Each named turn below is shown by a few rows before and after it. Which turns, in which order, take the first row of each later pair to the second? The first pair is answered.
turn V:
[-18   6  -3   3 -13  -7 -13   8  10  -4  -2  11  12 -21 -12  -1   3  -7
  10  -6   1   7] -> [ -2 -12  15  -6  -6 -13  12 -15   1   8  20   1  -4   5   3  -4 -13  -7
  -1   7 -12  16]
[-20  -5 -17   5 -20  -2   6 -16 -10  20  18   7   7  25  20   0   3   5
 -13  11   4  21] -> [ 13  -3  -7  -3  23   1   2   4 -17 -10  -8 -25 -22  32   7 -14 -10   9
 -12  -1  10 -13]
[  8  -2 -14  12  -5  -6   6   3  -7 -39  -7  -5  -8  -8  -9  26   1   3
   5  -6  -9   8] -> [  0  -4 -16  15 -17  -9  10  -6  -3 -27   1   4  -1  -7  -2  29   4   1
   6  -1 -11  21]
[-20   2  18  -5 -25   1 -12 -11  30  -4  12  19  13 -20 -26   1  -2 -14
  20  -4   9  -6] -> [  6 -15  38 -18  -9  -3  11 -26  19  -3  28   3  -9   5 -14  -3 -18 -13
   9   5   0  -3]
turn A:
[-26  18  -2   9 -21  -1 -17  -5   9   9  -6  19  17 -12 -10   0  11   1
   8  -3   2   9] -> [ -6   0  24  -6  -6 -14   0 -33  17  -4  17  13   2  -5  -5   4  -3  -1
   5  -7  -3  16]
[-14 -20  15  11   2  -1   9  -8   4   7  -1  -5  -5  15 -15   1  10  -5
   7  -5   5   7] -> [ -8 -21   7  15   2  -4  14  -3  -3   6   3  -3  -8  20  -7  14   5  -5
  -4  -2   8   0]
[  3   1   8  -2  -2  -5   1 -14  11  -4   8   5   4  -8  -6   2   3   0
   6  -3  -2  16] -> [ 8 -3 -6  6 -4 -7  5 -7  4 -3 13  7  4 -2  4 17 -2  4 -7  3  2  7]
turn M:
[ -7   0  -4   6 -10  -3  -2   1  13   3   8  11   8 -11  -5   6   8  -2
   5   5   1   8] -> [  4   1   9   0   7   1  -3   4   8  -5  -6  -6  -4  -6 -11 -14   2  -1
  14   1  -2   2]
[ 15 -13   5  18  13  -2   0  -3  -7   5   5  -8   9   6   8  11 -19   2
  -6  17  -9  -2] -> [ 14 -12   3  18  12  -3   0  -1  -5   8   6  -7  11   4   9  13 -18   2
  -8  16  -8  -2]
[ -8  -8  -3   4 -16  -6  12  -9   2  12  14   5   2  -4   2   2  -1  -2
   8   3   5  17] -> [  5  -4   3  -1   4   0   7   6  -8   8  -7 -16 -12   2  -5 -17  -6  -1
  15   0  -1   2]
[  8  -8   1  -8  -4  -4  13 -13  -2 -11  15  -3  -1  12  24  27 -17   7
 -16  11   9  -9] -> [ 16  -6   6 -12  13   3  11  -6  -9 -12   3 -17 -12  16  19  11 -19   8
 -10   8   6 -18]
turn N:
[  5   5  -7   3  13  -5  -6   4   2 -18  -8  -1  -7  -9  -2   3  -6   3
  -6  -6   5 -13] -> [  7   4  -6   1  15  -2  -1   6  -8  -6 -11 -10 -12   1   2  -8  -8   2
  -6   1  -2 -12]
[ 24  -8  14 -19  -1 -14   2  -6 -10 -13   2 -23  -8   8   2   0  11 -20
  -6   2  -2  -1] -> [ 21 -10   4 -14  -7 -20   5  -5 -11 -12  10 -13  -4   7   7  15  12 -20
 -15   3   1  -1]
[  2   2  -5   3  -6   8  12   7 -15   9  -4  -3  -3  13  10  -3   0   1
  -3  12  -9   4] -> [ -5   7  -7   4 -10  -2   0   2  11 -17   1  11   7 -14  -1  16   6  -4
   0  -5   5   3]
[ -4 -16   9  -9 -14  -7   8   0  21   5  28  14  12  -7   6   0   7  14
   0  14  -8  12] -> [ -3 -14  19 -13  -5  -1   5  -1  19   6  18   3   8  -4  -1 -19  11  13
  13  10 -17  15]
Then:
Between the rows of a pair lie 2 to 3 turns.
[ -8   2   7   3  -1   5  -2  -3   0  13  -2   1   4   5  -3 -23   8   1
   7   4  -3  12] -> [ -3  -4   4   5  -7  -4   7 -13   3   7  16  12   5   4   7  -2   2   0
  -5   3   2  13]
N then A then A
[ -3  -7  -1 -16 -16  -5   4 -20   0  26  16  -6  -8  15 -10 -21  -2  16
  16   4  -3   6] -> [ 20  -9  -3 -15   8 -10   4 -10   1  -5  15 -13 -22  11 -15  -2 -14  17
   3  -7   9 -19]
N then V
[  5   4  -1  -7  13   0 -15   9  12 -25 -13  -5  -5 -16 -14   6   0  -1
   6 -15  11 -23] -> [-14  -4   2  -4 -19  -9   0 -20  16   3  18  20  11 -11   4  16   4  -4
   2   0   2   8]
V then A
[  3  -4 -12   0  -2  -8  16  -3  -9   7  26  12   8   3  15  34  -7  -5
 -12  -3  -7   7] -> [ 12   9 -15  -2  27   3  -1  25 -12 -14 -12 -11  -3  -8  -7  17  -5  -2
   2 -18  -1 -17]
V then N then A
[-13   1 -15   9 -16   8  -2   7 -10  15  -4   8  14   4   6  -1   3   1
  -3   7   1   2] -> [-12   3  -7   4  -9  12  -4   6 -13  16 -13   0  11   6   2 -19   3   0
   8   5  -5   2]
N then N
[ -4  -2 -21   5 -10  15  -1  15 -15  21 -14   3   5  15   8  -5   5   1
  -1  12  -9  -1] -> [ 16 -17   6 -10   4   1  14 -15  -5   9  10  -5 -11  22  12  -5  -7  -3
  -3  10 -15   7]
A then A
[ -1 -16  -3   5  -7  -1   8   0 -22  12  -4  -6   6  29   5 -14  -8   5
  -2  16 -20  16] -> [ 21 -16  -3   1  18 -11  -1   8 -10 -33  -4 -12  -5  12  -5   6 -14   5
 -11  -4   0 -10]
N then M then A
[ -7  -1  -9  18  -8   4   1  13 -12  21   0  17  13  -1   6  15  -5  -1
 -16   1   1   0] -> [-12   4  14   8   2  10  -9   6  -3  19 -17   4   9  -7 -11 -16   1  -1
  12  -8  -8  11]
A then M
[ 22 -12   9  -4  11  -2  18   0   2  -6  17   6  -2   4  11  12  -6  -5
  -4  -9  13   6] -> [  0  -1  -5   6  -4  14  11  17 -16  23  -2   8  10   9  13  -6   5  -4
   3   1   6  11]
A then A then N
[ 28   4   9   6  24  16 -10  16  -6  -2 -27 -16 -20  11 -10 -20  -2  -1
  18   0  -4  -4] -> [ 33  -4 -14  18  10   1  -1  12   0 -17   4   8 -12   7   9  34  -9   0
 -20   3  12 -12]
A then N
[ -9  20   6  13 -21   6  -2  29  -1  18 -10  -8  15  19  28   2   8   1
 -11  -5  19   4] -> [  8   8  24   4  -7   3   8  17  -6  17  -3 -24  -1  34  31  -9  -4   1
 -12  -2  13   5]
V then M then M
[  6  -7   9 -15   7 -12 -10 -20  20 -26   0  -5   1 -16 -13  -1   0 -16
  18  -2   9   5] -> [-10  -9 -10  -4 -22 -12   0 -21  12   1  16  14  13  -6   7  18   1 -11
   0  15   6  16]
M then N then M
[  6   9  -5   7  11  -1 -12  15   5 -33 -20  -1   7 -18 -22  17   1  -5
   0  -3   7 -13] -> [ 28 -10  14  -1  19  -6  16 -12  -5 -23   5 -10 -14  10  -5  13 -17  -6
 -13  11  -7  -3]
V then V
[ -2  -6 -13   3 -15  -7   4   4   0   1  13   3   2   3  23  22   2   0
 -16   7   0  -2] -> [-17   5  -5   0 -17   6  -9   7   4  10 -11  -3  10  -7   7 -11  17  -2
  12   1  -7   5]
A then N
[  1  -7  -2 -10  -8   0  16 -19  -1  25   3   6  -2   7   4 -24  -7 -17
  15  12 -11  16] -> [ -9   0 -10  -7 -16  -6   5 -20  18   7   9  23  12 -17  -2  -4  -1 -17
  18   0   0  15]
M then M then N
[-15   1  11 -10  -9   8   0  -4  -4  26 -11  -9   1   8  -3 -29   7  -2
  20   6 -13  18] -> [  6 -11  -2  -5   0 -16  11 -11  12 -19  25  10  -4  -5   8  31  -6  -1
 -15  -4  11   0]
V then A then N
[-10  12 -20  13  -3  11 -10  19 -13   6 -18   2   3  -2  -3   3   2   3
  -5   0   0 -13] -> [  7  -9  11  -2   3  -7  15 -22  -1   0  20   3  -9  10  10  11 -12   0
 -11   4  -7   5]
A then V then A
[ -8  -1  -9   2 -29   1  11  -9 -12  15  18  16   2  10  -1   7   9  -7
   4   1  -8   8] -> [ 16  -4 -10  -1  -3  -7  11  -1  -8 -20  19   7 -11   3  -7  22  -1  -7
  -7 -12   5 -16]
V then N
[ 22  -9  17 -16  11  -2  11   6  -6  -5  14 -18 -22   9  -9 -10 -13   8
 -12  -6  -3   2] -> [  6   7  -8  -5   3   2 -10  28   5 -22   2  -1  -1 -17 -19  12  -1  10
 -13 -17  15 -11]
A then N
[ -2 -16  -6   9 -19   6  21 -14   7  -1  26   8  14   8  20  21   8  -6
   2  13  -4  20] -> [-14   1   6   4 -11  18  -4  -6  16  -6  -5  -2  19 -10  -6 -11  23  -9
  35  -3  -5  20]
A then N
[-11  10   3   5  -8  15   1  -1  -4  21  -7  -7   6   4  -2 -24   6  -1
  16   9 -11  16] -> [ 24   1   7   0  18  -3   6  -5   8 -26   8 -13 -12  -3  -3  12 -10   0
  -5  -7   6  -8]
A then N then V
[ -3  -5 -15  11   0   0  -3   2  -4 -13  -4  -4  -9   6   1  19  -1   1
 -10  -2  20  -1] -> [-14  -6  -6   8 -14   1   3 -13  -3   7   5   3  -2  13   5   8   3   0
  -5   5   9  20]
A then V then A
[  1  -3  -5   2  14  -4  -5  20  -4 -16  -9  -4 -12 -12   2   8  -5   0
  -8  -2   4 -18] -> [-19   0   3   0  -8  -5  -6   1  13  -6   1  11   6 -25  -2   6   7  -4
   4  -4   2   6]
A then A then V
[ 11   2   3  -3   7  10   1  -2  -2  19 -10 -11 -10  11  -6 -19  -1   7
  15   6  -5   1] -> [ 13  -2 -10   2   0  -6   4  -8  14  -5  15  10  -2  -3  -1  24  -3   9
  -5   0  15  -5]
A then N
[  7  -6 -17   7 -16  -2   6 -22   5   9  15  33  -1   1   3  18  -1 -13
 -15   3  -4  13] -> [ 27   4 -15   3  18  12  -5   9 -13  -3 -25  -3 -21   9 -11 -13  -4 -10
  -5  -2  -7 -14]
N then N then V
[  9   2  -5   0   6   2  -4  24 -11   1  -9  -9  -8   6   6  -4  -5   0
  -9  -1   9 -18] -> [ 11   4   8  -5  13  -4  -7  14   4 -17  -4  -7  -9  -5  -3  -1  -5  -2
  -4 -14  12 -13]
N then M then M
[-18  19   9  -3   2  20 -14   4   1   8 -30 -10   1  -4 -22 -55  17   5
  33  -1 -17  16] -> [ -4  23  -4   1  17   8 -25  16  19 -40 -27  -6  -2 -30 -32 -17  14   6
  19 -24   7 -13]
A then V
[-12   3   6  15   1   1   0 -28  13  -6  -2 -15  -2   3   6 -23   3 -12
  21  -4  -7   6] -> [-14   9 -30  32  -9   5   0  -1  -3   0  -5  -5   5   9  17   0   1  -7
  -1   6   3 -12]
A then A
[ 22 -10  12  -7   9  -3  21 -27  -3  -8   6  -3 -18   4  10  -8  -7   6
   4   3   2   3] -> [ 19   1   4  -3  15  -3   4 -13   9 -32  -6  -2 -12 -18  -4  -2   0   5
   9 -11  15  -8]
V then A
[ 26  -5  20 -12  29  13  -2  -3  -5 -19 -22 -23 -14   3  -9 -19  -3   5
  -3  -6   2 -12] -> [ 23  -4  -8   2  20   7  -3   9  -7 -29 -10  -5  -4  -3   5  24  -6   7
 -29  -7  18 -25]
A then N
[-10  18 -18   7   6   5  -7  21   0  31  -5   7  14  -6   3  15   5   6
  -2   3  -3  -5] -> [ 10  14 -10   1  28   6  -4  25  -7  19 -12 -10  -2   4   2  10  -6   7
  -4   2  -5 -16]
V then V
